In the rows, 128 means zero.
Each path below is one point turned by a fixed rotation once a step. After each direction that follows a path, write how fast that rotation turns it, in degrees each step (0 if it stays still).
Each turn is a multiple of 5 degrees from 10 to 175, or 0.
Each row of a path follows its step; steps can be skipped.
Rotation 1:
step 0: [118 132 140 135 124 118 129 139 124 130 115 124 125 123 132 150 122 129
 130 129 126 135 129 134 141 132 123 127 122 129 125 128 131 134 121 122
 130 126 137 119 132 125 122 124 123 135 116 128 127 127 136 128 121]
step 2: [123 128 129 127 133 143 128 124 132 132 127 126 137 129 123 131 117 120
 134 133 135 130 127 130 133 130 118 123 115 148 120 136 140 139 125 123
 125 139 120 125 123 120 135 127 125 132 136 133 127 129 130 120 125]
step 3: [131 129 139 132 122 120 123 135 123 133 121 135 140 132 127 146 123 125
 131 140 127 123 131 126 138 135 118 131 130 133 133 128 128 139 117 123
 125 128 135 134 114 120 134 134 130 132 129 124 136 134 137 130 125]
step 4: [123 137 147 133 131 129 131 138 128 132 118 131 123 134 127 138 119 120
 126 132 126 134 122 127 129 136 115 129 119 123 127 127 138 132 122 135
 140 128 126 120 133 129 124 124 130 127 113 131 135 136 121 139 129]
step 6: [127 132 134 134 125 129 113 128 129 130 126 127 132 129 129 133 125 121
 125 135 116 137 121 136 131 129 124 126 134 149 125 134 134 146 125 123
 120 138 133 120 126 124 142 127 129 137 135 126 128 132 131 129 128]
step 7: [123 123 143 127 127 119 130 131 130 138 134 137 130 133 133 140 118 126
 137 130 117 123 123 134 133 139 125 124 123 127 119 132 140 140 118 128
 133 129 127 127 118 130 120 137 124 127 126 121 132 140 131 130 124]
step 8: [129 145 140 126 129 133 131 127 130 140 123 133 125 126 124 144 128 118
 134 125 128 126 127 138 136 132 118 141 116 119 122 136 135 133 124 123
 127 123 127 126 132 121 136 120 135 122 119 133 128 127 124 124 130]
step 9: [132 137 137 133 137 139 119 129 132 138 125 120 138 130 126 144 131 128
 127 136 122 132 128 122 127 137 120 124 122 137 130 124 131 134 129 127
 115 130 114 115 134 125 131 128 133 129 131 124 122 123 134 135 120]
step 10: [126 124 142 134 131 129 124 130 128 133 122 133 124 127 133 131 124 127
 137 132 125 133 120 125 137 130 124 129 140 145 117 128 131 137 112 131
 124 135 118 119 119 129 129 135 139 133 128 134 135 137 131 121 128]
[126 128 128 126 127 128 128 130 128 126 129 129 125 126 131 125 131 129
 129 127 125 131 128 131 129 127 129 125 130 129 126 126 129 131 128 126
 130 130 127 127 128 128 127 125 125 132 128 127 128 126 131 127 132] -> 70
[131 126 130 128 128 130 128 129 129 125 126 128 128 128 126 127 129 129
 129 131 134 127 128 126 129 129 124 127 129 128 130 123 129 127 126 126
 130 128 125 128 126 127 128 128 128 129 128 130 130 127 128 127 129] -> 45
[129 127 123 128 129 130 127 130 126 127 127 129 127 127 130 130 128 129
 131 131 129 129 128 127 128 127 129 127 128 132 126 128 128 130 128 132
 125 129 129 128 126 129 131 128 128 125 132 125 130 129 129 129 128] -> 100
[129 129 130 128 131 128 126 125 127 127 127 127 126 130 129 125 129 127
 127 128 130 127 132 130 130 129 127 129 123 131 129 129 128 130 132 128
 126 126 127 132 127 129 129 126 127 128 128 126 128 125 128 125 127] -> 115
Rotation 2:
step 1: [123 127 133 124 117 129 130 113 138 127 133 128 133 129 123 117 111 135
 135 132 124 140 127 127 137 135 126 126 121 126 128 129 135 145 134 130
 126 129 114 119 136 128 126 121 128 123 143 127 134 124 120 123 122]
step 2: [120 123 116 133 127 128 122 132 127 113 125 118 131 123 116 119 133 139
 146 120 118 137 126 115 134 137 132 115 129 115 130 122 132 127 130 122
 122 127 124 130 127 130 125 129 123 123 135 122 123 131 120 127 126]
step 3: [140 123 118 134 121 131 125 127 121 120 133 119 136 132 129 121 132 118
 130 128 121 140 120 119 135 130 152 131 130 121 136 135 126 138 133 132
 124 132 136 117 123 126 121 119 123 126 131 124 133 130 137 124 133]
step 4: [138 123 120 125 118 127 128 121 130 130 123 137 138 143 139 125 133 124
 138 128 117 122 137 123 139 138 138 129 123 123 136 117 120 131 128 120
 125 140 129 126 134 130 124 141 137 135 130 119 130 128 126 132 131]
step 6: [128 126 129 133 124 144 135 139 132 121 130 138 128 131 134 124 124 123
 127 132 124 142 124 112 117 123 126 140 123 123 131 110 132 119 129 134
 123 141 136 136 136 129 121 132 129 136 127 138 134 130 126 124 131]
step 7: [122 130 137 125 126 126 130 119 137 133 131 130 127 141 125 128 127 137
 136 128 132 128 128 118 125 121 130 136 139 129 142 124 136 132 144 136
 130 144 121 126 136 123 127 129 111 144 125 135 133 123 127 131 126]
step 8: [123 144 133 134 129 125 135 123 136 119 124 135 129 122 113 116 125 140
 133 131 126 129 127 121 126 128 128 128 133 123 123 113 130 146 126 127
 125 129 133 137 145 123 123 125 124 129 131 121 133 116 133 135 124]
step 9: [128 132 126 136 130 129 124 138 129 120 129 133 120 134 126 124 126 140
 130 121 130 126 124 112 123 130 140 114 150 119 129 131 127 138 127 134
 123 123 132 124 131 137 113 128 124 134 137 136 119 131 134 128 127]
step 10: [140 120 124 130 116 120 128 127 119 124 141 138 138 139 126 121 115 131
 125 131 132 127 131 124 131 122 137 124 142 122 122 126 120 140 129 121
 137 139 132 122 137 120 131 130 124 121 138 131 127 130 138 124 132]
[129 129 126 124 125 129 126 125 130 129 131 133 126 131 131 130 125 128
 127 129 125 126 127 128 129 128 128 129 129 127 132 128 128 128 126 128
 130 129 127 127 127 127 131 127 124 127 129 127 128 128 128 128 127] -> 115
[129 128 130 131 126 127 128 129 127 131 127 129 126 129 131 126 127 129
 127 129 128 131 131 130 124 129 125 130 128 130 127 127 130 125 128 129
 126 131 125 128 126 127 130 130 128 126 128 129 132 129 127 126 128] -> 60
Rotation 3:
step 0: [124 122 113 119 121 116 122 113 130 135 133 124 128 135 109 131 134 128
 133 129 122 126 128 122 120 141 123 125 133 122 130 129 122 131 128 124
 128 134 119 139 127 128 133 132 127 129 129 139 120 125 129 129 125]
step 1: [137 129 123 129 132 116 120 128 127 121 118 146 123 131 126 130 123 129
 122 130 122 126 124 127 132 135 133 134 113 131 137 136 139 121 125 113
 136 128 127 124 121 125 131 124 125 127 129 126 127 141 132 137 125]
step 2: [130 129 130 128 139 115 127 135 129 129 128 125 128 127 144 128 126 135
 132 128 133 127 128 120 119 126 126 119 135 144 129 128 147 123 121 134
 131 133 122 132 137 122 124 146 126 132 130 133 128 125 128 129 132]
step 4: [130 129 119 124 132 134 140 129 112 112 126 132 137 129 122 130 135 132
 136 127 133 127 138 126 125 132 133 131 127 116 115 138 145 132 125 124
 134 131 128 130 121 134 131 123 130 128 125 130 131 126 120 124 131]
step 5: [128 122 124 141 119 128 131 123 120 127 130 127 122 116 129 132 127 129
 130 129 120 118 129 115 133 129 137 135 134 135 134 125 130 134 120 121
 123 128 120 137 128 120 130 124 129 130 132 133 106 117 132 124 130]
step 7: [131 128 136 128 135 121 129 140 120 132 129 126 129 137 131 125 130 128
 129 120 128 136 123 129 125 127 137 120 123 133 125 119 131 126 140 127
 118 147 128 127 133 130 126 125 139 126 127 139 126 125 116 116 140]
step 8: [131 140 128 121 132 140 129 128 128 127 115 134 127 134 125 125 138 124
 135 120 117 134 124 128 143 136 128 131 132 131 126 126 127 141 134 135
 118 123 128 138 130 126 139 130 119 122 131 135 125 122 132 128 118]
step 9: [137 129 115 121 127 138 129 133 133 123 132 119 117 127 135 130 139 128
 139 129 128 137 130 124 124 131 134 142 130 124 131 124 137 122 138 113
 132 127 127 129 125 134 117 121 133 130 126 120 130 126 130 136 124]
step 10: [124 142 129 134 113 133 124 132 135 132 124 118 126 134 128 122 131 127
 123 122 131 117 117 120 124 121 135 131 131 132 140 134 134 129 116 125
 128 139 137 123 139 127 127 124 122 134 120 129 120 129 131 120 133]
[129 127 126 127 129 127 125 129 130 130 130 127 128 127 127 128 130 129
 128 126 127 131 128 127 126 127 128 127 128 131 124 132 126 127 127 126
 128 125 130 127 124 129 129 125 128 126 123 127 127 127 127 128 128] -> 125
[131 127 131 128 129 127 127 124 126 130 128 128 128 125 131 127 128 129
 130 125 128 129 132 128 132 126 127 131 128 131 126 128 129 130 127 128
 128 128 127 130 131 129 130 130 128 128 128 125 125 130 127 129 126] -> 115
Rotation 4:
step 0: [141 124 125 132 136 125 137 131 130 136 125 126 143 123 139 137 135 119
 135 119 116 131 126 131 131 121 131 130 121 125 132 119 127 133 134 123
 137 127 128 132 135 119 120 112 132 120 126 123 126 124 137 135 137]
step 1: [122 128 136 141 124 142 124 130 128 124 127 132 127 129 123 134 118 129
 128 133 135 129 130 127 113 118 119 115 130 132 143 118 122 127 127 118
 130 121 131 115 126 120 119 130 123 143 127 133 128 126 128 121 127]
step 2: [126 132 133 122 133 135 126 127 141 128 136 115 128 136 129 136 133 135
 127 131 120 120 121 121 124 131 126 135 115 131 121 124 128 129 129 127
 120 138 141 127 108 131 132 120 130 113 130 126 128 121 135 124 138]
step 4: [122 117 134 121 128 136 119 122 129 130 132 129 133 123 141 123 129 129
 127 118 134 125 144 125 131 127 112 131 128 133 130 122 118 123 122 130
 119 118 135 128 131 132 131 136 134 119 133 128 143 118 135 121 121]
step 5: [120 130 125 126 128 118 133 130 131 129 116 114 130 144 133 120 134 129
 122 137 121 143 132 125 128 134 135 131 137 136 127 119 131 124 129 131
 133 131 134 120 121 119 124 124 120 119 129 119 127 138 118 128 118]
step 6: [123 129 132 122 122 134 129 117 127 131 122 126 133 128 140 129 132 128
 139 131 118 114 128 130 134 135 118 124 124 129 126 124 124 138 144 128
 134 119 122 137 144 127 130 113 136 141 123 134 130 131 130 129 126]
step 8: [137 130 118 135 128 129 124 131 122 137 137 109 144 134 129 135 127 118
 127 136 115 121 124 123 124 132 127 127 124 122 137 115 132 132 131 134
 126 131 119 129 124 125 119 122 129 124 128 122 130 114 123 123 133]
step 9: [127 128 141 132 129 133 141 125 130 115 138 129 126 128 125 136 130 122
 134 133 119 122 136 128 129 117 128 135 130 141 125 130 120 127 121 116
 135 119 130 118 127 117 118 130 125 139 126 140 127 133 139 126 133]
step 10: [134 129 137 126 126 133 116 123 132 135 119 122 129 130 132 132 128 145
 121 117 132 131 130 118 112 126 133 134 119 118 131 132 127 137 127 130
 125 131 133 118 125 122 129 122 134 117 129 132 137 122 133 112 129]
[128 129 130 126 130 128 128 131 128 128 130 125 126 128 128 128 124 129
 127 130 125 128 132 127 129 129 128 127 127 128 128 127 129 129 127 126
 129 127 127 127 124 132 129 127 129 129 129 125 127 127 122 129 127] -> 115
[130 130 129 128 132 127 127 128 128 128 126 132 133 126 130 126 126 126
 127 127 128 126 129 128 129 128 130 127 129 126 127 125 129 128 126 126
 127 131 127 129 130 128 131 130 125 127 130 128 130 125 128 128 129] -> 95
[127 127 128 130 128 124 128 128 123 128 128 128 129 129 127 127 128 127
 128 126 126 130 129 131 132 132 125 126 128 130 128 128 130 128 129 129
 126 130 128 126 130 129 128 124 127 130 125 128 129 128 128 128 126] -> 45
Rotation 5:
step 0: [123 115 126 130 125 128 130 130 134 121 121 133 123 132 128 117 117 120
 129 121 138 124 123 133 131 140 131 123 119 123 133 129 127 134 130 132
 127 133 128 126 127 144 117 122 125 132 123 128 128 135 107 127 132]
step 1: [136 130 111 134 133 126 118 119 134 124 127 145 121 129 135 124 123 133
 126 124 136 126 127 142 138 126 123 119 123 121 123 129 135 131 124 126
 135 123 123 131 126 129 122 134 136 131 127 138 136 127 120 127 120]
step 2: [135 143 126 129 127 120 117 119 135 118 125 125 121 132 124 132 129 124
 115 118 130 128 141 134 138 124 135 134 127 129 129 125 126 128 126 134
 137 130 123 116 122 129 120 132 134 129 122 127 115 137 131 124 123]
step 3: [126 139 129 125 129 132 127 130 120 129 131 133 113 125 131 127 130 120
 131 121 129 129 124 138 133 130 137 131 135 131 144 115 127 121 129 128
 128 136 144 122 130 140 118 132 128 128 134 129 125 130 130 113 120]
step 4: [135 127 131 125 138 129 143 131 133 127 128 140 134 119 127 131 124 130
 126 133 127 133 121 143 128 132 134 130 129 134 131 137 131 121 126 138
 139 120 148 122 130 126 121 129 136 134 125 125 130 131 126 118 129]
step 5: [128 126 133 126 129 138 129 130 131 116 136 128 133 141 129 132 121 129
 120 131 110 124 128 136 129 119 129 132 123 125 135 128 121 125 131 119
 144 129 137 124 122 117 126 129 136 133 126 142 133 120 133 126 129]
step 8: [122 116 123 130 122 135 135 128 135 119 139 123 117 126 121 127 125 126
 124 117 135 129 120 130 131 118 127 129 126 131 129 139 136 134 139 134
 132 120 126 123 131 123 140 128 125 130 122 134 133 123 112 125 138]
step 9: [129 119 125 132 125 124 123 117 133 121 127 128 120 134 132 118 133 128
 121 117 135 122 128 133 128 124 115 133 132 127 128 125 126 129 109 113
 127 126 132 118 133 129 140 130 132 135 124 135 130 129 119 134 138]
step 10: [135 140 123 129 127 132 119 132 130 115 117 128 125 128 131 122 130 126
 123 125 137 125 135 128 139 134 127 140 136 129 124 138 132 122 126 123
 119 132 129 121 133 124 132 144 123 132 133 121 124 124 115 133 118]
[130 127 128 124 129 127 128 130 131 127 129 130 127 128 127 128 126 129
 128 125 126 128 127 126 123 128 129 128 126 130 130 126 130 127 127 129
 128 125 128 132 127 130 130 127 130 130 129 127 129 128 124 127 129] -> 90
[125 126 127 130 128 128 126 125 129 127 126 127 127 128 129 127 131 127
 129 126 128 129 128 128 125 129 127 126 125 125 130 130 132 131 131 126
 125 126 126 126 127 126 126 128 130 127 130 129 128 130 127 129 131] -> 45
[126 129 132 127 127 128 130 129 126 129 130 127 126 129 128 127 129 127
 127 129 132 128 129 128 127 126 129 127 128 128 127 126 128 127 131 131
 123 125 131 127 126 127 126 127 127 128 129 125 131 131 127 127 125] -> 90
Rotation 6:
step 0: [139 129 131 133 127 134 124 123 138 132 128 117 125 140 120 134 119 121
 130 118 130 119 127 130 134 131 120 128 134 121 124 144 133 131 113 125
 133 133 126 126 119 131 120 120 126 129 126 114 138 123 124 128 123]
step 1: [117 126 118 137 126 140 131 127 120 138 124 135 133 130 134 136 131 148
 143 122 134 132 133 124 133 129 137 129 132 126 133 132 132 129 131 118
 124 132 133 119 123 132 134 127 127 132 117 129 136 129 120 122 123]
step 2: [123 113 121 131 131 130 110 123 136 131 124 131 137 132 127 124 125 113
 119 124 127 124 131 125 126 128 131 125 121 127 136 130 134 134 126 131
 114 131 135 127 130 120 121 132 140 134 115 125 121 122 131 120 129]
step 3: [143 129 122 132 132 132 122 128 131 128 129 130 137 126 130 128 129 135
 139 132 136 128 122 119 123 106 128 124 125 118 119 135 124 128 124 126
 132 122 127 121 116 125 128 131 136 133 132 139 123 141 138 127 132]
step 5: [124 139 133 126 130 128 130 130 125 135 119 124 153 138 131 126 127 128
 121 122 126 128 130 140 133 126 110 131 122 131 122 131 124 128 130 121
 128 119 124 133 126 130 129 141 121 137 133 131 126 130 132 119 130]
step 7: [136 123 127 134 122 131 133 120 125 125 138 134 139 125 138 121 128 128
 127 135 148 126 133 139 138 145 134 128 125 137 129 132 125 125 121 126
 121 124 132 127 125 136 132 122 126 132 130 123 122 130 134 121 118]
step 8: [117 129 134 137 130 134 123 129 136 130 139 132 135 131 134 127 131 126
 126 124 113 126 132 128 135 126 133 128 130 126 138 129 123 130 120 128
 122 126 118 123 132 114 118 126 140 117 138 132 132 139 127 131 113]
step 9: [138 126 125 133 120 130 128 122 120 120 129 122 126 129 122 122 140 130
 131 116 132 130 114 119 135 132 126 129 134 135 117 132 118 134 132 119
 126 138 135 118 130 123 119 137 135 124 132 131 123 121 139 125 123]
step 10: [122 145 121 138 139 114 124 117 129 129 126 121 117 128 129 126 130 132
 129 126 129 131 130 129 124 132 122 130 120 124 138 129 130 122 137 119
 125 131 137 130 126 121 123 118 126 127 128 124 127 146 132 119 122]
[128 127 125 130 127 126 130 127 126 129 129 128 129 129 129 128 128 128
 127 131 130 127 130 128 129 129 130 124 127 131 128 127 131 129 133 126
 128 128 126 128 130 126 127 125 126 132 128 127 131 131 125 129 128] -> 120
[127 127 127 128 125 127 126 131 128 130 130 129 127 128 130 131 131 127
 129 126 124 131 128 126 126 127 130 130 130 127 127 124 127 129 130 127
 127 128 128 129 127 127 131 124 130 127 130 127 129 129 125 126 128] -> 155
Rotation 7:
step 0: [109 120 124 128 134 128 134 129 127 134 121 130 125 131 114 124 119 125
 128 127 120 125 140 118 119 133 140 133 129 137 129 134 131 118 135 129
 131 133 123 125 131 127 140 130 118 136 136 124 128 129 128 130 131]
step 1: [138 119 136 125 134 132 121 119 119 140 126 133 135 127 137 116 132 131
 129 138 119 132 143 124 126 131 127 128 130 128 116 123 128 130 132 126
 130 132 123 121 128 134 143 117 132 133 128 133 135 132 125 132 123]
step 2: [127 135 131 120 135 132 119 132 137 137 118 136 120 132 134 125 137 127
 138 132 131 122 131 126 130 126 129 123 129 132 133 121 132 131 138 117
 133 129 128 125 142 126 124 128 126 123 129 116 129 122 121 126 110]
step 4: [116 121 136 136 128 126 126 124 131 129 123 132 133 134 131 121 140 122
 128 125 121 132 135 117 115 128 122 133 126 116 122 129 134 145 132 137
 113 129 129 124 127 133 134 122 132 130 130 131 123 130 125 135 120]
step 6: [122 119 126 126 121 131 121 119 141 139 123 135 140 119 128 121 125 126
 138 131 122 133 132 133 129 130 132 128 136 135 128 137 128 125 124 129
 134 132 125 113 135 123 124 123 134 142 127 118 139 129 126 130 133]
step 7: [123 141 122 129 128 127 128 123 134 140 114 132 135 130 129 120 128 138
 127 127 122 130 137 118 118 128 126 131 127 137 126 134 133 131 132 121
 124 122 129 129 134 139 138 133 124 139 130 129 119 130 128 131 112]
step 8: [133 127 131 124 138 124 135 120 126 131 126 128 120 129 126 123 126 127
 145 134 113 119 139 128 129 134 134 136 127 123 115 112 134 136 131 122
 129 133 127 127 133 121 131 139 123 131 128 131 133 128 129 131 121]
step 9: [114 121 131 132 132 143 121 128 135 131 128 137 133 138 125 127 128 118
 133 136 129 127 144 132 123 132 130 127 130 136 132 123 133 133 138 131
 125 132 135 121 127 124 123 121 132 127 138 127 141 120 125 118 123]
step 10: [123 121 133 122 130 131 125 130 123 129 124 123 126 121 124 114 139 132
 135 125 129 123 127 120 118 129 121 125 133 138 118 137 130 118 143 126
 126 125 136 128 133 129 133 126 138 135 141 128 121 132 116 131 122]
[127 129 126 127 125 129 128 128 128 129 124 125 126 129 127 128 131 126
 128 127 129 127 128 128 128 128 129 127 129 127 132 127 129 124 131 126
 128 128 127 130 125 128 130 130 126 129 131 127 123 127 129 127 125] -> 145
